X =
[[7013 3253 7056 7387 2815 8257 2985 3182 3217 7054 3053 7084 6724 3929]
 [5527 5277 5557 5737 5339 5770 5272 5442 5327 5651 5180 5576 5564 5402]
 [5228 5576 5145 4939 5992 5041 5581 6358 6386 5050 5958 5264 5171 6794]
 [4431 7315 4381 4226 7315 3690 7456 7158 7077 4413 7197 4461 4628 6717]
 [6735 6574 6835 6921 6273 7055 6612 5753 5983 6857 6592 6613 6619 5552]
 [5845 6181 5821 5612 6089 5681 6186 6050 6201 5703 6345 5843 5719 6150]
 [6263 6796 6327 6253 6929 6218 6898 6562 6742 6294 7053 6126 6255 6444]
 [6173 5376 6124 6038 5538 6151 5327 5668 5710 6063 5549 6131 6124 5938]
 [5415 3537 5400 5537 4577 6048 3553 5511 5212 5495 4071 5584 5462 6261]
 [7371 4498 7508 8077 4134 8571 4365 3891 3937 7712 4228 7298 7214 3904]]
Report the entry just right of 7056.
Answer: 7387
Report the top entry of the column that holds the smallest entry.
Answer: 2815
Report the third entry in reading order.
Answer: 7056
Report the second smallest entry.
Answer: 2985
Report the top-right entry.
Answer: 3929
The 1st entry, reading row by row: 7013
Report the entry directly below 6386.
Answer: 7077
Report the third largest entry.
Answer: 8077
Report the last entry, reading row by row.
Answer: 3904
Report the entry directly above 7055.
Answer: 3690
The second entry from the end, reading row by row -> 7214
Report the entry directly below 6186.
Answer: 6898
The entry just right of 6253: 6929
The entry directly above 5581 -> 5272
The entry just right of the smallest entry: 8257
The 3rd entry on the diagonal from the top-right corner is 5264
The first entry in the row that holds the largest entry is 7371
Report the entry directly below 3253.
Answer: 5277
Report the 3rd smallest entry.
Answer: 3053
Report the entry directly below 6255.
Answer: 6124
The entry just right of the largest entry is 4365
The entry just left of 5511 is 3553
Report the entry just left of 6742.
Answer: 6562
The third-last entry, reading row by row: 7298
The entry just left of 6048 -> 4577
Report the smallest entry in the last row.
Answer: 3891
The entry just right of 6857: 6592
The entry just left of the largest entry: 4134
The entry directly above 3904: 6261
The largest entry in the last column is 6794

a = [[5, 7, 2, 5, 5, 5, 3, 6], [5, 1, 8, 3, 6, 4, 6, 4], [5, 5, 4, 5, 5, 5, 5, 5], [4, 6, 3, 4, 3, 5, 4, 4], [4, 4, 4, 4, 4, 4, 4, 4]]
The entry just left of the smallest entry: 5
The minimum: 1
The entry just right of the smallest entry -> 8
The entry just left of 2 is 7

8.2,6.2,-9.6,-8.5,16.6,-1.1,2.9,2.7,22.4
-5.7,-5.5,-18.7,-16.9,12.9,-12.1,-1.5,-9.7,-5.1
-11.6,-4.1,-3.0,2.8,3.9,5.1,1.4,-2.1,3.5
-6.3,0.1,-12.0,-10.3,8.4,-2.2,-0.5,3.4,14.7
5.9,-1.2,10.2,7.5,-4.0,6.3,0.4,1.1,-9.0
The entry directly below -5.5 is -4.1
The largest entry -> 22.4
Which number is the third entry, reading row by row?
Answer: -9.6
The entry just left of the largest entry -> 2.7
Which number is the entry directly below the smallest entry?
Answer: -3.0
Which number is the entry just right of -8.5?
Answer: 16.6
The entry just left of 7.5 is 10.2
The median of all entries: -0.5
Which number is the entry just right of -0.5?
Answer: 3.4
Which number is the largest entry in the first column?
Answer: 8.2
Which number is the smallest entry in the last column?
Answer: -9.0
Which number is the 2nd entry on the main diagonal?
Answer: -5.5
The fourth-last entry, reading row by row: 6.3
The third entry from the end, reading row by row -> 0.4
The entry just right of the smallest entry is -16.9
The entry directly above 3.5 -> -5.1
Which number is the 3rd entry on the diagonal from the top-right corner?
Answer: 1.4
The entry just right of the centre entry -> 5.1
The entry directly below the centre entry -> 8.4
The entry directly above 7.5 -> -10.3
The smallest entry in the first column -> -11.6
Which number is the entry just left of -5.1?
Answer: -9.7
The third smallest entry is -12.1
Which number is the entry in the bottom-left corner?
Answer: 5.9
Which number is the entry directly below 16.6?
Answer: 12.9

Questions about the grid below.
1) Which number is the entry directly above 47?
2) Which number is the top-left entry?
3) Which number is the bottom-right entry?
6	-48	29	15
9	-48	4	47
1) 15
2) 6
3) 47

[[ 23  14 -18  33   9 -12 -24]
 [ -1  -5  13  14  18 -12 -31]
 [ -2  28  42  -9  40  -9 -36]]
Counting starts at 1.
Read off the bottom-right entry.
-36
The entry in the bottom-left corner is -2
Read off the entry just left of -36.
-9
The entry in the top-left corner: 23
Read off the entry just right of 18.
-12
The entry in row 2 and column 2 -> -5
The entry directly above 40 -> 18
Read off the entry in row 1 and column 2.
14
The entry just left of 40 -> -9
The entry just left of 42 is 28

data = -23   24  -15  -45   21  -33   25
The entry just left of -33: 21
The entry just right of -23: 24

x = [950 187 885 739 404 453 968 965 550 138 928]
The entry just right of 950: 187
The entry just left of 968 -> 453
The entry just right of the smallest entry is 928

Questions about the matrix below. Counting starts at 1.
1) Which number is the entry in the top-right corner?
2) Which number is the entry in row 2 and column 1?
3) Which number is the entry at row 2, column 3?
4) Which number is the entry just left of the largest entry?
5) Which number is the entry in row 1 and column 2?
6) Which number is the bottom-left entry?
7) Which number is the entry directly below 151?
8) Which number is the entry directly below the largest entry?
49,49,48,47,48,51,58,57,47,48,151,85,46,54,86,47
48,48,53,56,66,54,58,79,46,50,108,70,51,50,83,50
48,52,61,67,54,49,60,89,46,48,126,54,53,52,61,52
47,50,47,46,55,57,50,78,49,48,122,86,46,56,83,50
46,47,45,45,46,50,48,46,47,46,212,85,46,50,66,46
46,48,46,51,50,52,53,156,45,52,98,79,45,48,57,46
1) 47
2) 48
3) 53
4) 46
5) 49
6) 46
7) 108
8) 98

Questions about the array below.
1) Find the second smallest entry.
2) Find the minimum.
3) Find the entry just left of the smallest entry.
4) Find the 3rd smallest entry.
[[10, -22, 8, -10, -10, 14, -2, -19, 4, -9, 0, -17, -37, -15], [1, 0, 1, 21, -23, -10, 28, 1, -27, 9, -14, -21, -2, -8], [-9, 21, -8, 3, 16, -10, -6, 18, 5, 6, 4, 23, 35, 17], [9, -22, 7, -12, -7, 15, -7, -19, 7, -11, 2, -14, -36, -13], [-9, 20, -7, 1, 17, -9, -8, 16, 7, 5, 5, 23, 34, 17], [-2, 3, -2, -19, 24, 9, -27, 1, 26, -8, 14, 24, 6, 9], [3, -3, 3, 20, -23, -9, 27, -1, -26, 8, -14, -23, -6, -9], [8, -22, 8, -16, -2, 17, -11, -19, 12, -13, 5, -10, -35, -12], [3, -10, 2, -24, 16, 16, -26, -10, 26, -13, 13, 11, -16, 0], [-9, 22, -7, 15, 3, -16, 10, 18, -10, 12, -4, 11, 36, 13], [-9, 22, -8, 4, 14, -11, -4, 18, 3, 7, 3, 21, 36, 16]]
1) -36
2) -37
3) -17
4) -35
